Rotation paths and how fast each direction turns (degrees each step)
Each turn is a multiple of 5 degrees from 10 to 175, or 0.
path 1
[ -2  -9  -4  51 -22   1  -5   4]
[ 28  31 -14   1 -12 -11 -17  23]
[ 13 -30  -8  27 -20 -30  -3  -4]
[ 21  38  -6  20 -21  -2  15   5]
[ 20 -15 -35   8 -19  -5 -24 -10]
[ 40  12   3   4  -6 -25  28  -2]
[  6   2 -28  33 -15  10  -2 -30]
[ 49  12 -15 -16   6  -2   3   0]
[ 10 -18 -17  27  10 -21  13 -29]
[34 26 -8 15 13 24 13 -2]
[ 16 -17 -31   6  26 -11 -21 -15]
[32  4 13 21 28  0 26  5]
[ -5   7 -27  36  21   9 -20 -10]
[38 -5  3  5 26 -2 -8 29]
[-12  -1  -5  45  21 -23  -1  -3]
[ 24  13  -1  25   4  25 -14  30]
[  2  -6 -19  16  12 -38 -26  12]
[20  2 19 38 -8 -2 14 26]
[  9  -2 -15 -18   1   5 -22   7]  125
[-19  -3  18 -21  -4   7  -3  -6]  0
[ -4   3   3   3 -28 -12  -6  14]  20
path 2
[  4  24  -8  18  50 -11  -8  14]
[ 10 -29  20  18  28   1  24  24]
[ 20  16  -3 -24  34  -5  38   0]
[ 26 -12   0  -1  48   2 -24  -2]
[-11  13  11  14  40  10  13  42]
[ 24 -14   2  16  31 -21  39   0]
[ 24  -6  13 -35  37  21  10   8]
[ 10  22  -9  12  52  -9 -12   6]
[  6 -25  21  23  32   5  20  30]
[ 18  13  -1 -20  31  -8  44   4]
[ 32 -15   2  -8  48   4 -18  -7]
[-10  19   8   8  41   8   4  38]
[ 20 -17   5  24  31 -22  36   4]
[ 23  -8  13 -35  34  18  21   9]
[ 14  23 -10   3  52  -8 -16   2]
[  3 -21  19  25  34   9   8  35]
[ 16  11  -2  -9  30 -13  50   5]
[ 35 -19   3 -12  43   7 -10  -9]
[ 10  -9   1 -13  -9  -3  25 -10]  100
[  3  16 -15  10   4 -20   4 -13]  155
path 3
[ -2  18  16 -16  24  19  10  23]
[ -7  34   6 -16  11  26  10  10]
[ 1 38  1 -9 -2 31 -9  1]
[  7  26   8 -11  -1  28 -31  -7]
[  7   9  19 -20  11  18 -38  -7]
[ -2   3  18 -33  22   5 -20  -9]
[-15  11   4 -37  25   2  -2 -12]
[-24  21 -18 -26  15   7  -4 -16]
[-23  17 -28 -14   3  10 -21 -15]
[-14   1 -23  -9   3   7 -40  -7]
[-12 -14 -15 -13  15   2 -40   9]
[-16 -20  -8 -17  26  -6 -21  21]
[-24  -5 -15 -20  29  -1   2  23]
[-26  11 -25  -6  17  10   7  25]
[-14  16 -27   7   4  19  -9  27]
[  0   8 -13   9   1  25 -25  31]
[  8   1   7  -1  10  19 -24  34]
[  6   2  19 -12  23  16  -8  34]
[  9  14  18 -12  -3   6  -1 -21]  20
[ 10  -9 -14 -18   3  22   2   1]  0
[  5 -18  18 -12  16 -10   0   7]  60
path 4
[-23 -24   8  -4 -16   1   2 -36]
[ 11  -3 -15  15 -29 -19  -8 -28]
[ 19  13  -7 -14 -41  -8   2  11]
[-17  -6  10 -33 -24  14  21   2]
[-21 -26   3   2 -13   5  14 -34]
[ 15  -2  -8  21 -34 -11 -12 -26]
[ 13  16  -1 -19 -41  -8  -8   8]
[-17  -6   2 -36 -21   2  23   0]
[-15 -25  -5   6 -16   6  22 -30]
[ 13  -6  -2  23 -35  -2 -13 -24]
[  8  13   6 -23 -39  -8 -16   5]
[-19  -5  -3 -38 -20  -7  24  -5]
[ -9 -22 -11   9 -17   8  30 -25]
[ 13  -7   6  21 -37  11 -11 -16]
[  3   9  12 -25 -36 -11 -23  -3]
[-16  -2 -10 -34 -17 -18  21  -9]
[  0 -19 -16  10 -22   8  36 -17]
[ 11  -7  11  17 -38  21  -9 -11]
[  4   8 -13 -14   0  -5  22  16]  85
[ 12   4  -7 -16  -9  12   2 -23]  0
[ 18   2 -14  25  -6   0   5   0]  95
path 5
[  6 -26  -8 -14  15  14 -34 -15]
[-31   6   3  15  19  23 -19 -18]
[-29 -17  21   7  -1 -23  -5 -26]
[ 15 -27  27 -16   8   3 -25 -14]
[-19  -7  10 -17  18  36  -8  -7]
[-40 -18 -11  -5   2  -5  -7 -25]
[  4 -18   7  10   6 -11 -36 -26]
[-11   4  37   2  17  26 -16 -11]
[-36 -19  19 -24   1   4   9 -13]
[  0 -33 -13 -18   6  -3 -27 -19]
[-13   0   2  14  22  27 -30 -17]
[-39  -3  27   9   2  -7  -1 -20]
[  2 -33  23 -19   1 -14 -17 -19]
[ -4 -10   5 -19  20  34 -22  -6]
[-45  -8  -9  -1  11  10  -4 -19]
[-11 -23   7   6   1 -23 -23 -28]
[  6  -8  35   2  16  18 -27 -13]
[-34  -8  20 -23   7  22   7  -9]
[15 26 -9 -7 -8 -7 10 -3]  0
[ 6 14  5  6 12 26 -7  7]  115
[ -3  10   0  28   1 -12 -10 -10]  80
path 6
[ 35  -6   3  -8  -5 -31  -1  19]
[-13 -15  13  -9   6   5  32  31]
[ 28 -20  -3 -21 -21 -15  21 -10]
[  0 -14  12  -3  14 -29   2  38]
[ 16 -15   3 -19 -19  19  33  16]
[ 12 -13  10 -11   7 -44  17  -1]
[ -1 -26   4  -6 -15   4   6  45]
[ 28   2  10 -17   2 -12  39  -1]
[-14 -36   4 -10  -5 -26   4  17]
[ 36   1   2  -9 -12   8  16  32]
[-12 -15  14 -16  12 -23  37  -1]
[ 20 -32  -4 -11 -25 -13  -5  21]
[ 13   7  17  -6  17 -12  31  30]
[ -7 -37   0 -21 -22  -7  24   0]
[ 34  -3   6  -5  -2 -29  -1  27]
[-16 -19  11 -13   2   7  38  26]
[ 32 -20  -4 -19 -21 -22  16  -7]
[ -5 -11  15  -2  13 -20   7  43]
[-28 -17   0   0  -2   9   0   7]  155
[  6 -10  30  11  -6   2   1  -4]  0
path 7
[  3 -52  -8   5   4  -1   6 -22]
[ -8  15  38  -4  11 -11 -20  25]
[  3  24 -39   9  -9  31   4   3]
[  7 -27  -2  -2  -3 -42   8 -25]
[-24  11  35 -20  13  22  -1  13]
[ 26  -7 -27  32  -8  18  -6  19]
[ -6  15   4 -10  -9 -42 -11 -33]
[-19 -10   0 -24  29  27  22  11]
[ 26 -15  12  31 -28  -4  -1  22]
[-12  31  -1  -3  10  -3 -25 -35]
[  1 -18 -26 -26  17  -5  22  25]
[ -7  -3  32  21 -37  -4  10   3]
[ 10   9  -3   8  36  23 -20 -24]
[ 11  -5 -22 -27 -11 -26  -6  31]
[-38   6  11  19 -20   5  24 -13]
[40 -8 11  6 32 14  4 -8]
[ -3   2  -5 -25 -32  -8 -38  16]
[-34   3 -18  29  15  -4  22  -7]
[  4  14 -14   8   3  -2 -26   8]  100
[15 17  2 20 -7  7 14 -4]  115
path 8
[-21  -7  39  23 -18  10 -18  -9]
[-25 -22  16  11  -6   8   6 -37]
[-17 -36  12 -10 -22 -17  -7 -21]
[-39 -37   6  -6   3  -6   1  12]
[-34 -10  -8 -39  11  -6  12  -7]
[-22   8  15 -37  -3 -28  -8  16]
[-33  24  24  -7  22 -14  12  12]
[ -3  27  24 -14   9 -24  20 -24]
[  6   4  39  11  -8 -31  14   0]
[  0 -15  26  18  14  -7  41  -9]
[ 22 -26  13 -17  -8 -11  31 -13]
[ 13 -31  20 -13  -3   2  21  31]
[  4 -11   6 -30  14  29  32  13]
[ 17   8  18 -44 -13  18   4  12]
[-1 17 36 -6 -1 31 -2 21]
[  1  20  25  -6  -3  35   7 -27]
[  8  -1  35   3 -32  11 -12 -19]
[-19 -27  26  24 -10  25  -2 -12]
[  6   5  14  24  -5  -5   1 -19]  45
[-12  -7  26 -14  -4   3  12  -4]  0
[ -3   5 -13  -7  11  10  15 -23]  130
path 9
[-15  28 -16  -2  -2 -27  17  34]
[ 28  14  -6  -8 -38  -1 -25 -19]
[-13   0 -26  21   7  19  32 -24]
[ -9  -6  -3   9  16  22 -48   8]
[ -5 -40  34  -3  -4   3  20  -7]
[-25  30  11 -15  22 -24   0  21]
[ 39  -7   0  -3 -23 -34  -9 -11]
[  9  32 -14  14   7  18  38  -7]
[  9 -15 -36 -12   2  20 -36   6]
[-13 -27  22  21 -21  26  17   8]
[-39  14  12 -29  12  -6 -17  -5]
[  5 -20   9  22 -10 -46  -5  -9]
[ 19  38  16   3  22   6  15 -16]
[ 23 -21 -39 -13  18  -4  -8  11]
[  9   4  14  14 -24  31  11  33]
[-31  -2 -11 -45 -15   9  -4 -11]
[-24  -5   0  40 -22 -26  -8   0]
[ 11  20  24  -3  15  10 -11 -43]
[-21 -10  12  10   6   1 -11 -15]  55
[-6 27 10  9  6 10 -5 11]  155
[-15   4  11 -13 -19 -17   3   7]  70
path 10
[ -7  -6  38   1 -19 -37  20  10]
[-35  13  19   2 -12   3 -26  36]
[-22 -26 -30  25  -3  21 -24   9]
[ -1 -32  -9  15  27 -24  -7 -29]
[ 16  27   6 -14  28 -33 -21  -5]
[ 27  23 -27 -31 -18   5 -19  12]
[ 14 -32  -4 -32 -23  26   9 -16]
[  0 -14  33 -16  33  17  28   0]
[-16  29  -9   0  22   4  32  27]
[-29  24 -26  13 -31  -2  19 -17]
[ -3   6  26  28 -16  13  -9 -41]
[ 33   0  24  38   7  -2 -10  21]
[  8 -15  -9   8 -20 -37   4  38]
[-35 -20   9 -25 -19 -20 -25   4]
[-16 -11  -2  -7  31  30 -42  -1]
[ 20 -10 -41   7  36   4   2  -4]
[ 17  10 -12 -21   5 -36  21 -30]
[ 12  36  20 -35 -14   9  -8 -10]
[ -4 -18 -10  -2 -16 -12  12 -15]  110
[ 10  -6 -13 -26  13   0  -8  -4]  35
